In the rows, zero is written as 128.
The rows of M fall into 4 groups, and each row is roughly a mix of its group's hidden directions.
M (108 x 12):
[[ 97  94 107  90 154  86  93 135 123  91 141 140]
 [107 133 101 143 118  82 137 179 109 129 144  78]
 [114 135 130  86 112 139 155 128 127  97 189  88]
 [138 188 143 148 126 153 176  89 126 139 118 147]
 [ 93 183 141 116 124 155  83 132  94 119 104 112]
 [ 70 124 159 147 159  82 122 123 140 130 155 155]
 [119 156 126  98 135 103 122 140 102  98 187  87]
 [121 132 132 135 152 184 109 109 157 157  97 174]
 [158 110 140 129  98 151 174  72 144 134 146 100]
 [150 131 136 120  98  78 150 136 103 104 152  73]
 [171 144 123 114  95 111 155 145 102 100 144  74]
 [136 178 114 106 170 100 135 143 123 140 183 139]
 [107 131 143 120 116  65 141 151 103 122 170  90]
 [169 135 161 134 113 120 177 101  97 100 118  93]
 [142 173 124 140 114 195 147 114 127 142  95 147]
 [ 99  73 139 120 104 113 161 132 101  91  92 123]
 [136 134 122 139 144  92  64 156 110 157  95 150]
 [135 127 138 164 149  91  71 122 108 137  91 159]
 [174 126 105 101  89 132 127 155  95 115 119  79]
 [130 128 158 159 152 103  77  89 108 114 124 168]
 [ 87 101 158 157 151  69 113 110 122 131 130 153]
 [135 120 166 145 148 108 112  68 126 105 140 176]
 [134 149 115 139 142  81  83 156  89 120 101  95]
 [ 73 112 153 153 160  92 118 111 140 147 136 168]
 [104 126 150 120 115 131 135 102 113  79 190  99]
 [138 107 169 125 104 135 174  94 105  86 129  98]
 [134 128 136 123 103  68 150 139 101 109 158  79]
 [170 147 179 128 133 121 170  97 115 100 114 101]
 [134 141 110 108 137  86  78 180 111 159 119 125]
 [ 86 191 153 132 144  84 126 122 103 126 130 123]
 [119 110  98 123 107 170  76 165 155 104 146 114]
 [145 179 125 133 131 193 126 126 116 130  92 156]
 [135 132 128 120 143 193  91 141 134 151  90 164]
 [146 122 173  96 154 106 133 110 126  65 119 108]
 [124 154 128 122 127 136 136 114  98  73 146  64]
 [131 109 130 189 134  87 114 119 120 133  74 145]
 [ 87 160 112 133 136 129  93 184 119 142  91 147]
 [141 134 116 124 139 200 109 128 142 152  92 163]
 [117 125 122 154 132  65  80 161  99 134 119 118]
 [135 102 147 140 117  96 174  75 142 125 170 117]
 [110  86 139 126 109  93 154 131 161 151 169 169]
 [130 133 165 129 150 108  91  77 110  96 157 158]
 [123  86 138 129  92 189 131 115 152 136  89 140]
 [108 131 114 105 160 135  63 147 170 121 150 146]
 [141 148 112  97 109 134 122 187 102  93 152  93]
 [164 142 117 107  96 117 145 159  97  98 147  76]
 [161 127  80 121 122 173 121 168 106  89 113 134]
 [169 138 109  98  93 140 129 168  95 115 129  82]
 [119  88  84 106 122  96 100 161 104  87 125 117]
 [110 121 145 118 109 148 165  96 128  81 175  96]
 [132 129 117 130 136  79  72 170 109 157 103 136]
 [135 139 130 160 157  78  75 135 103 140 104 153]
 [144 122 168  98 159  90 140 111 118  73 109 115]
 [181 185 136 151 136 124 152 108 119 166 135 120]
 [153 170 161 142 151 106 168  91 118 166 121 140]
 [160 120 162 114 129 104 162 108 100  75 113  97]
 [ 87 110 147 120 128  68 105 118 114 111 163  95]
 [ 98 143 114 137 154 176 144 126 158 167 138 175]
 [108 126 128 112 118  77 120 173  97  99 163  96]
 [177 179 151 113 176 109 109 115 145 120 138 121]
 [ 83 128 151 157 166 119 130  98 160 140 136 176]
 [ 75 112 104 130 126 153  91 148 160 160 139 163]
 [127 138 118 101 182  92  81 153 150 121 109 151]
 [168 159 116 134 131 191 147 129 133 137  95 160]
 [116 140 108 114 141 152  70 182 112 123  95 139]
 [151 123 112 119 130 193  92 139 127 139  81 153]
 [122 109 153 169 127 169 147  71 140 110 117 157]
 [144 123 176  98 153 105 139 100 122  69 126 109]
 [ 75  91 131 140  89 181 132 130 147 137 133 139]
 [158 175 134 163 114 156 154 111 131 183 139 126]
 [125 131 120 103 108 176 188 122 146 110 145  90]
 [ 77 134 125 137 158 148 136 127 153 175 146 173]
 [ 98 109  81 153  88 160 119 158 130 167 130 139]
 [141  53 117 107 116 109 111 141 145 126 148  91]
 [125  64 121 106 131  93  90 151 130 114 150  98]
 [160 171 127 167 107 157 154 117 126 180 135 121]
 [136  97 111 102 154 116  70 181 119 110 120 129]
 [104  85 109 110 127 115  70 178 126 123 122 113]
 [116 115 117 179 129  54 130 149 114 129 118 116]
 [153 173 141 145 148 104 162  93 113 177 136 142]
 [154 193 136 138 143 165 156 110 118 130 105 159]
 [162 146  95 130 128 200 152 120 148 134 113 146]
 [146 125 114 158 135 159 136 130 145 162  59 154]
 [ 88 117 155 120 128  60 108 146 110 123 155 107]
 [147 159 187 112 177 118 130 109 156 115 106 136]
 [184 175 158 140 136 123 160  95 116 136 138 107]
 [154 120 149 137 117 119 182  67 138 125 160 117]
 [136 134 121 140 148 188 123  99 164 139  98 171]
 [152 159 119 135 109 201 147 118 135 144  94 141]
 [177 152 111 136 114 157 174  94 155 100 130 110]
 [112 146 103 134 149 184 152 129 154 165 137 171]
 [183  92 123 125 110 176 158  96 149 128 135 122]
 [149 101 139 133  96 137 176  76 149 137 152 101]
 [ 77 106 118 145  97 180 121 134 153 159 142 148]
 [125  64 127 116 105  92 134 124 148 135 156  82]
 [149 159 134 125 177  96 106 116 129 151 140 185]
 [142 137 128 137 123 169 171  92 127  89  94  89]
 [160  80 135 117 120  97 163  99 150 130 163  94]
 [130 100 132 130 104 192 163 109 162 139 100 144]
 [ 98 116 140 150 159 144 115  92 161 158 108 180]
 [134 137 134 145 129 180 178  80 136  95 117 112]
 [155 112 139 129  93 162 167  72 142 133 142  99]
 [136 136 121  81 105 155  96 179 104 149 122  95]
 [138 145 120 160 141 139 181  80 168 108 143 146]
 [137 107 130 170 137 119 121 121 146 165  80 182]
 [140 148 121 143  97 200 153 108 140 147 101 138]
 [178 156 108 103  99 166 147 142 128 106 130  87]
 [ 97  77 120 116 125  78  95 161 133 127 144 103]]
In each list below, two rows fit none of the groups, and each other row fits one group, some only roughly. Which are they? Name them in the order they come.
- q_812: [125 124 107 115 117  95  88 191 115 152 101 105]
- q_56: [ 63 111 138 138 163 118  99 138 137 147 132 173]
- q_75: [120 142 107  95 114 108 107 181 104 126 143  74]
- q_897: [135 175 138 131 108 197 136  94 116 130 106 126]
- q_74: [132 146 122 141 153  69  72 143  95 128 110 128]
- q_726: [184 150 131 141 111 171 148 124 103 135  83 148]
- q_125: [144 159 130 130 108 208 127 101 119 125 104 128]
- q_672: [189 139 152 124 154 118 158  88 127  96 105 137]
- q_744: [ 99 110 126 129 149  52 114 165 127 122 147 131]
- q_83: [146 152 141 153 167 101  81 109 110 136  89 159]
- q_553: [161 138 115 114 127 202 104 131 141 123  90 141]
- q_24: [127 129 113 152 150 168 139  88 159 159 106 177]
- q_788: [149 161 115 133 168 114  86 147 120 169 106 167]
- q_951: [ 72 100  89 119 135 114  89 155 140 145 136 158]
 => q_726, q_672
- q_284: [157 142 125 122  82 150 158 125 111  89 108  77]
- q_677: [116 103 135 113  91 144 184 110 147 101 167 103]
- q_949: [123 138 136 103 172  81  81 156 101 102 135 126]
- q_695: [164 113 135 140  98  81 159 100 103 142 125  84]
- q_586: [ 76  98 136 142  86  97 147 104 144 141 156 102]
- q_707: [ 98 139  98 114 144 130  56 156 129 151 139 146]
- q_31: [146  71 126 127 117  87 164 117 158 140 159 103]
- q_673: [112 103 138  86 163  94  93 145 142  79 119 133]
- q_451: [112 155 122 103 134 175 121 190 109 156 147 140]
- q_684: [127 152 124 133 156  56 120 136 105 115 172 124]
- q_937: [172 140 108 144 125 173 165  84 159 124 110 135]
 => q_284, q_707
- q_259: [114  99 103 111 142 113  81 195 136 133 112 128]
- q_919: [ 81 108 134 124 154 130  80 139 132 164 107 170]
- q_73: [165 115 153 114 114 133 158  69 124 112 158  92]
- q_849: [176 145  93 110 106 184 141 152 123 105 118 110]
- q_54: [ 94 100 110 157  89 144 169 115 115 172 128 150]
- q_928: [135 106 147 112 154  73 102 111 106  94 168 109]
- q_688: [134 114 152 154 143 135 161  74 153 125 139 182]
- q_975: [158 163 173 118 156  80 137 111 139 109 159 112]
- q_456: [153  83 125 120  98 111 175  94 141 118 149  92]
- q_621: [140 124 153 151 148 145 142  78 149 137 145 190]
- q_626: [170 132 112 102 104 145 115 156 111  75 119  87]
 => q_975, q_456
- q_528: [153 174 145 133 120 178 157  75 118 121 125 132]
- q_950: [123 157 152 154 124 108 190  79 135 134 150 137]
- q_92: [132 101 101 100 100 165 183 130 148 120 158 105]
- q_274: [106 136 169 155 111 155 176  91 133 168 131 142]
- q_701: [149 165 112 121 165 134  79 152 115 161  96 150]
- q_983: [137 168 108 138 136 170 134 161 132 147  80 168]
- q_976: [180 146  90 117 104 175 152 144 126 101 120 106]
- q_563: [ 85 107 142 135 119  59 139 118 131 130 162 104]
- q_549: [147 146 126 148 161 122  75 133 117 162  87 165]
- q_249: [148  99 131 113 105 122 138 145 103  63 105  88]
- q_482: [ 60  88 110 120 129 136 103 141 146 143 134 165]
- q_757: [108 151  99 146 139 119 128 120 127 200 144 168]
- q_8: [157 190 126 153 156 127 145 111 119 160 123 167]
 => q_92, q_8
- q_525: [119 165 150 144 145  68 147  98 133 167 132 151]
- q_144: [190 165 161 124 151 102 148 110 117 108 117 106]
- q_116: [115 154 101 134 145 145  86 139 165 174 165 150]
- q_393: [107 136  90 124 134 161  73 149 165 141 161 143]
- q_469: [132 154 113  88 110 142 113 193 105 119 144  96]
- q_997: [ 93 134 144 104 134 100  96 186  97 116 157 117]
- q_318: [101  98 115  90 153 102  80 150 143  85 134 134]
- q_352: [166 171 178 133 153 115 163  92 127 136 113 124]
- q_699: [133 112 126 142 114 189 168 103 154 124  83 127]
- q_245: [135 205 143 128 138 170 135 112 110 128 105 142]
- q_193: [104 156 103 146 141 132 117 184 133 151  92 171]
- q_192: [137 112 129 177 125 144 160 105 141 132  59 127]
- q_168: [109 117 131 116 133 118 173  91 171 125 186 132]
- q_311: [ 79 103 112 146  83 137 121 154 156 168 106 117]
 => q_525, q_168
- q_858: [ 77  78 123 134  98  91 114 150 141 142 139  99]
- q_969: [161 165 165 125 182 122 125  90 132 101 111 139]
- q_33: [131 131 154 156 161 124 122  75 135 127 145 189]
- q_863: [143  86 130 138 138  56 128 142 126 135 154  96]
- q_283: [ 77 136 128 109 147 106  98 183 113 110 160 131]
- q_719: [169 149 108  99 111 191 118 160 120 126 109 113]
- q_315: [136 125 132 168 137 101 175  66 152 126 133 142]
- q_579: [130 143 113 117 132  84  78 169  91 130 134  92]
- q_79: [ 95 116  86 152 113 114 145 139 110 190 123 157]
- q_85: [ 81  92 104 134  91 135 105 168 146 156 110 110]
- q_477: [151 128 117 161 141 131 106 137 120 153  50 141]
- q_244: [149  97 133 155 112  91 161  65 141 122 121 109]
 => q_969, q_863
- q_836: [163 151 162 135 131 111 196 114 115 110 125 100]
- q_65: [118 124 163 113 112  64 120 143 102 123 146  82]
- q_52: [ 96 109 159 158 148  81 116  85 149 105 130 152]
- q_57: [145 152 121 163  97 145 171 101 106 177 151 122]
- q_694: [133 118 132 152 127 183 175  94 159 134 105 153]
- q_793: [172 170 172 138 150 121 168  93 123 144 121 124]
- q_307: [ 93 118  82 136 124 142  88 169 149 162 124 155]
- q_577: [192 165 156 141 125 130 164 109 116 115 120  97]
- q_427: [154 154 102 103 122 204 125 150 139 137 114 131]
- q_654: [135 124 110 135 141 190 123 107 150 161  95 169]
- q_306: [154 158 125 104 109 123 148 156  93  92 152  77]
- q_140: [106  96 134 119  95 125 186 118 149 106 174 115]
- q_559: [ 90 103 149 146 139  55 121 119 120 103 147 129]
 => q_836, q_306
- q_63: [133 121 128 154 146 104  98 132 140 169  98 192]
- q_173: [107 162 124 118 144 151  68 161  97 112 101 142]
- q_113: [164 159 113 114 155 172 104 162 118 126  91 158]
- q_898: [143 101 125 156 138 130 139  58 154 138  94 152]
- q_645: [147 157 116 126 162 123  74 151 116 162  90 152]
- q_805: [157 104 130 105 132  93 129 140 106  64 103  99]
- q_165: [103 148 142 150 121 176 132 105 157 182 148 155]
- q_236: [ 71  87  90 133 102 140 110 159 132 146 123 151]
- q_524: [118 105 138 164 129  62 162  87 126 122 142 125]
- q_776: [126 132 112 145 150 183 135 105 156 159 107 178]
- q_26: [ 75  68 122 152 101 140 119 129 132 124 102 155]
- q_231: [126 135 118 127 124  82  76 172  94 134 112  97]
- q_921: [ 72 114  83 121 115 156 113 159 156 122 160 132]
 => q_26, q_921
- q_716: [169 140 127 105  85 116 156 136 111 122 143  67]
- q_878: [118 100 125 121 109 177 154 117 131  62 142 108]
- q_493: [132 132 145 147 158 149 140  83 147 139 143 195]
- q_619: [124  69 137 114 121  84 117 112 132 111 170  94]
- q_375: [122 151  97 135 135 150 118 189 135 158  89 158]
- q_617: [160  86 134 132 123 109 175  88 159 131 165 120]
- q_745: [ 72 122 144 126 118  63 135 138 127 101 154 121]
- q_462: [172 142 102 111 123 195 113 133 138 121  91 134]
- q_270: [114 120 121 114  97 151 182 134 137 101 160  77]
- q_410: [108 102 148 170 141  75 150  80 133 127 131 149]
- q_246: [177 148 144 110 161  93 122 144 124  91  88 108]
- q_537: [149 120 114 174 129 150 137 113 124 124  53 120]
 => q_878, q_745
- q_122: [134 156 141 158 126 114 197  88 142 143 140 148]
- q_864: [147 157 142 130 102 189 152  75 123 128 122 116]
- q_910: [180 182 164 145 133 148 151 106 133 146 132 108]
- q_888: [ 85 116 150 147 138  60 145 112 125 140 162 125]
- q_109: [190 149 104 113 104 170 144 146 117 106 118 102]
- q_154: [108 118 100 123 100 149 174 175 146 139 142  84]
- q_712: [157 117 146 115 105 156 128 133 128  64 133  79]
- q_938: [158 158 155 123 135  87 134 131  87  90 115  85]
- q_592: [156 145 109  91 102 163 118 181  98 130 124  97]
- q_808: [188 176 146 125 159  91 140 120 114 124 117 112]
- q_620: [152 133 179 136 113 135 184  94 111 107 114 104]
- q_288: [ 73 145 160 132 152 111 148 137 141 171 164 146]
- q_680: [125 108 116 142 154 146 137  97 176 164 103 177]
- q_841: [171 177 141 151 142 105 166 108 109 165 112 127]
- q_813: [145 173 131 130 170 122  67 124  92 122 115 135]
 => q_938, q_680
